Some points, one per row:
<-0.03 -0.01 -0.11  0.32  0.12  0.31  0.53  0.75  1.63 -0.65 -0.16  0.58 -0.73
 -0.20 -0.09  0.58>
< 0.02 -1.05  0.71 -0.24  0.55 -0.37  0.18 -0.39  0.24  0.14  0.38  0.05 -0.29
 -1.05 -0.28 -1.25>
< 0.24 -1.27  0.92 -3.01 -2.62  0.35 -2.99 -0.37 -2.26  0.00 -1.13  3.96  1.28
  0.01  0.82 -0.15>
< 0.33 -0.21 -0.94  1.39 -0.48 -0.01 -0.56  0.56  1.18  0.13  1.00 -1.20 -0.55
 -0.21 -1.96 -1.47>
<-0.22  0.61 -0.43  0.62 -0.23  0.22  0.47  0.28  0.30 -0.34  0.14  0.18 -0.23
 -0.20 -0.29  0.50>
< 0.37 -0.35  0.53  0.31  0.41  0.42  1.34  1.37  3.34 -1.02 -0.70  1.10 -1.23
 -0.63  0.04  1.21>
<-0.52  0.51 -0.58  0.50 -0.20 -0.17  0.22  0.24  0.26 -0.27  0.22  0.09 -0.13
 -0.09 -0.31  0.57>
< 0.17 -0.34  0.24  0.51  0.30  0.49  1.13  1.12  2.23 -0.80 -0.36  0.72 -0.88
 -0.47 -0.05  1.23>
<-0.90  0.91 -0.60  0.60 -0.34 -0.24  0.13  0.31 -0.16 -0.31 -0.19  0.40 -0.12
 -0.29 -0.14  0.33>
< 0.41 -1.30 -0.99  1.00 -0.48  0.66  0.48 -0.26  0.14 -0.45 -0.23 -1.54 -1.35
 -1.25 -1.38 -1.13>
<-0.67  1.06 -0.84  1.02 -0.37 -0.24  0.42  0.28  0.07 -0.24  0.19  0.33 -0.10
 -0.36 -0.45  0.34>
<-0.60  1.90 -1.07  0.06 -0.38 -0.45  0.02  0.42 -0.45 -0.40 -0.23  0.38 -0.19
 -0.64 -0.26  0.69>
<-0.69  2.03 -1.29 -0.39  0.00 -0.78 -0.28  0.57 -0.89 -0.56 -0.49  0.66 -0.19
 -0.90  0.00  0.81>
< 1.80  0.02  0.05 -0.39  0.00 -0.08 -0.79 -0.68  0.30 -0.60  0.69 -1.49 -0.30
  3.50  0.00  1.88>
< 1.06  0.04 -0.41 -0.37  0.56  0.42 -0.13  0.47  0.89 -0.17  0.30 -0.03  0.15
  0.75  0.14  1.37>
< 0.88  1.99  3.31  0.28  0.35 -0.18  0.48  0.77 -0.94 -0.73  1.48  2.46  1.31
 -1.36 -1.13 -1.71>
Then 10 other points, each followed by its number:
< 1.17 -0.19  0.37 -1.48  0.82  1.60  1.65 -1.63 -1.16  1.07 -1.32 -2.77  0.26
  1.94  0.46  0.92> 0
<-1.62  2.49 -1.74  2.89  0.17 -1.61  0.34  0.39  0.86  1.43 -0.53  0.66  0.03
  0.20  0.78 -0.07> 1
<-1.01  0.93 -0.39  0.75 -0.29 -0.04  0.18  0.42 -0.25 -0.24 -0.25  0.39 -0.07
  0.02  0.20  0.47> 2
<-1.24  0.23 -0.13 -1.18 -1.39 -0.08 -1.81  0.08 -1.57 -0.46  0.07  1.69  0.26
 -0.62  0.89  0.19> 3
< 0.20  0.08 -0.01  0.72  0.09  0.32  0.87  1.00  1.73 -0.71 -0.24  0.45 -0.78
 -0.36 -0.24  0.69> 4
<-2.22 -0.31  1.06 -1.64 -1.43 -0.48 -2.45  0.00 -1.91 -1.09  0.29  2.99  0.90
 -1.24  1.02 -0.21> 5
< 2.45 -1.06  0.94 -1.37  0.80  1.60  1.99 -2.86 -0.78  1.35 -1.42 -2.62  1.14
  2.50  0.41  1.40> 6
< 1.92 -0.01 -0.60 -0.61  0.45  1.24  0.99  0.01  0.92  0.77 -0.92 -0.97  0.20
  0.19  1.32  0.52> 7
< 2.44 -0.41  0.35 -0.69  0.66  1.20  0.89 -1.66 -0.52  0.86 -0.76 -1.13  0.42
  1.94  0.50  1.16> 8
<-1.53  0.82  0.91  0.74 -0.28  0.39  0.01  0.64 -0.74 -0.17 -0.61  0.32 -0.09
 -0.19  0.99  0.06> 9
Which three of these numbered points are nearest to each point below by angle, seen from the average point of the first points? Their numbers follow each, nearest first.
< 2.22  0.04  0.33 -0.63  0.71  1.14 -0.25 -1.21 -0.49  0.70 -0.64 -0.43 -0.24
  2.02  0.52  1.69> > 8 6 0
< 1.52 -0.21 -0.27 -0.56  0.78  1.22  0.75  0.00  0.01  0.83 -0.58 -1.28  0.29
  0.20  1.18  0.75> > 7 0 8
< 2.35 -0.51  0.43 -0.64  0.47  0.78 -0.79 -0.90 -0.56 -0.11  0.74  0.16 -0.74
  2.01  0.55  1.68> > 8 6 0
<-1.64  1.73  2.77  0.63 -0.77  0.72  0.00  0.29 -0.68 -0.30 -0.27 -0.58 -0.56
 -0.17  1.89 -0.20> > 9 2 5
< 0.05 -0.84  0.95  2.29  2.07 -2.40  1.40 -1.31  0.23  0.58  0.55  0.18 -0.57
 -0.51 -0.08 -0.53> > 1 6 8
<-0.82  1.19 -0.64  0.30 -0.29 -0.26  0.09  0.13 -0.26 -0.31 -0.11  0.34 -0.14
 -0.38 -0.01  0.45> > 2 1 9
< 1.02 -0.04 -0.53 -0.38  0.43  0.29 -0.11  0.21  0.47 -0.19  0.14  0.14  0.26
  0.75  0.12  1.24> > 8 7 6
<-0.60  0.46 -0.04 -1.63 -1.66  0.28 -1.99 -0.06 -1.52 -0.13 -0.23  2.61  0.58
 -0.19  0.89 -0.23> > 3 5 9
<-1.14  0.70  1.40  0.45 -0.51  0.09 -0.03  0.31 -0.55 -0.11 -0.18 -0.28 -0.19
 -0.17  0.79 -0.45> > 9 2 5
<-0.09  0.12 -0.16  0.49 -0.01  0.23  0.65  0.63  1.27 -0.55 -0.04  0.64 -0.60
 -0.08 -0.22  0.96> > 4 1 7
< 2.13 -0.16  0.54 -1.01  0.55  0.99  1.64 -1.97 -0.48  0.70 -0.97 -2.22  0.77
  2.39  0.39  1.22> > 6 8 0
< 0.19  0.12  1.61 -0.81 -0.92  0.05 -1.02  0.13 -1.16 -0.22  0.24  2.24  0.83
 -0.67 -0.16 -0.78> > 5 3 9
< 0.49 -0.39  0.51 -0.79  0.37  1.45  1.15 -0.01 -0.52  1.84 -0.22 -2.16  0.36
 -0.30  0.64  0.37> > 0 6 7
<-0.54 -0.36 -0.93 -0.28  0.20 -0.11  1.07  0.49  0.47  0.15 -1.41 -1.10 -0.36
 -0.06 -0.72  0.22> > 0 7 6
<-1.30  0.01 -0.22 -2.19 -1.83 -0.37 -3.24  0.13 -2.79 -0.45  0.41  2.91  0.37
  0.06  1.16 -0.42> > 3 5 9
< 1.40  1.27  0.46 -0.61  1.95  0.73  2.11 -0.75 -0.57 -1.06 -1.14 -4.63  1.18
  1.55  0.56  0.93> > 0 6 8
<-1.32  0.74  1.18  0.54 -0.52  0.43  0.01  0.40 -0.60 -0.20 -0.37 -0.24 -0.19
 -0.28  0.82  0.06> > 9 2 3
